In the rows, 128 means zero.
One turn moves each row of this set onto another row. After a few examples, where does it send each row asked below?
Q_266: [148 138 106  93 135 130 100  79 111 117 131 108 132 136 142 113 166 129
 173 125 119 113 130 140 108 129 130 175 136 155 138 136 163 118 138 125
 147 142 121 127 139 127 102 111 120 158 137 101 119 139 143  98]
Q_681: [110 140 118  67  83 131 168 132 102 143  97 180 138 117 165  79 107 135
 140 134 122 127 124 151 159 114 110 115 117 161 150 118 151 117 144 136
 133 131 169 130 131 134 132 118 130 154 154 130  96 114 147 111]
Q_213: [140 124 106  85 150 144 159 146 128 150 145 133 146 149 154  99 149 111
 164 152 123  64 120 120 103 136 132 123 139 125 135 147 134 139 110 134
 153 143 137 133 126 124 104 124  87 143 113  90 127 111 150  97]
Q_855: [111 128 135 109  99 137 106 117  55 125 121 162 137 141 130 125 117 146
 138 125 124 129  94 137 132 112  98 146  94 161 132 128 178 101 152 138
 150 142 159 155 166 107 104 120 105 136 161 129 103 144 135 105]
Q_306: [ 75 128 159 118 104 116 152 141  97 150 112 181 133 132 146  99  93 123
 117 124 149 138  85  96 137 119 120 116 128 141 118 121 143 112 103 112
 136 158 164 152 184 134 125 139 103 126 154 150 116  99 141 119]
Q_267: [107 101 130 165 105 160 151 168  84 136 145 150 131 138 138 146 119 135
 135 111  97 138  93  94 145 104 137 137 130 167 118 110 175 146 118 128
 138 143 150 140 148 118 111 118 130 131 135 137  86  96 129 109]
Q_606: [139 135 127 124 157 140 163 148 162 168 148 166 126 153 106 112 137 141
 108 151 104  68 119 109 113 161 106 169 113 118 112 140 129 157 135 113
 127 122  96 131 151 123 105 155  68 131 162 112 143 137 148 135]
Q_891: [130 113 101 151 136 156 152 142 141 122 148 111 118 127 137 140 164 127
 157 107  85 125 124 101 129 131 154 155 153 165 122 118 162 161 112 115
 136 149 109 118 127 144 110 113 142 144 124 115 106 101 134 113]
Q_700: [160 140  97  80 114 128 156  98 154 150 119 156 124 133 158  72 135 123
 157 142 126 109 146 144 137 126 128 181 145 141 134 118 133 137 114 117
 109 107 126 113 114 129 126 122 131 186 160 120 111 124 142 141]
Q_738: [128 149 129  95 102 119 161 125 146 159 110 194 112 125 129  90 107 158
  93 139 109 134 134 134 160 149  92 169 114 159 120 109 146 138 162 104
 106 102 122 122 156 138 135 143 121 142 193 145 123 135 147 140]
Q_528: [102 112 128 175 133 172 168 150 151 134 131 157 107 152 117 153 134 146
 116  90  69 126 105 106 147 139 117 163 117 155 111 118 158 166 134 121
 116 139  97 130 150 116 110 125 125 133 162 130  99 115 121 141]
Q_69: [121 148 136 127 134 143 118  87 138 130 115 154 116 152 103 129 139 158
 120 109  94 115 116 142 125 147  92 195  91 145 126 135 157 128 169 123
 124 132  93 133 164 111 103 135  99 142 188 120 121 165 133 136]
Q_184: [ 89 139 142 133 142 128 165 110 183 145 107 177 105 146 120 100 124 127
 114 106 123 116 105 109 128 156 111 164 124 118 108 129 117 139 104 101
 109 151  94 133 173 134 121 146  97 146 183 136 134 125 131 166]
Q_512: [108 140 120 101 135 115 153 104 151 130 117 127 133 117 155  84 149 102
 164 121 142 118 120 107 112 128 156 134 160 132 135 135 124 126  82 107
 141 173 129 124 143 161 120 128 118 156 127 118 129  96 149 120]
Q_561: [103 126 131 102 123 141 163 186  90 157 137 183 137 138 127 114 111 141
 111 154 118  90  96 112 131 143  96 100 100 141 121 136 150 130 143 130
 156 143 154 155 164 126 112 143  74 107 143 119 129 122 150 103]

Q_738 goes to Q_681
Q_267 goes to Q_891
Q_606 goes to Q_561
Where do these go?
Q_184 goes to Q_306
Q_69 goes to Q_855

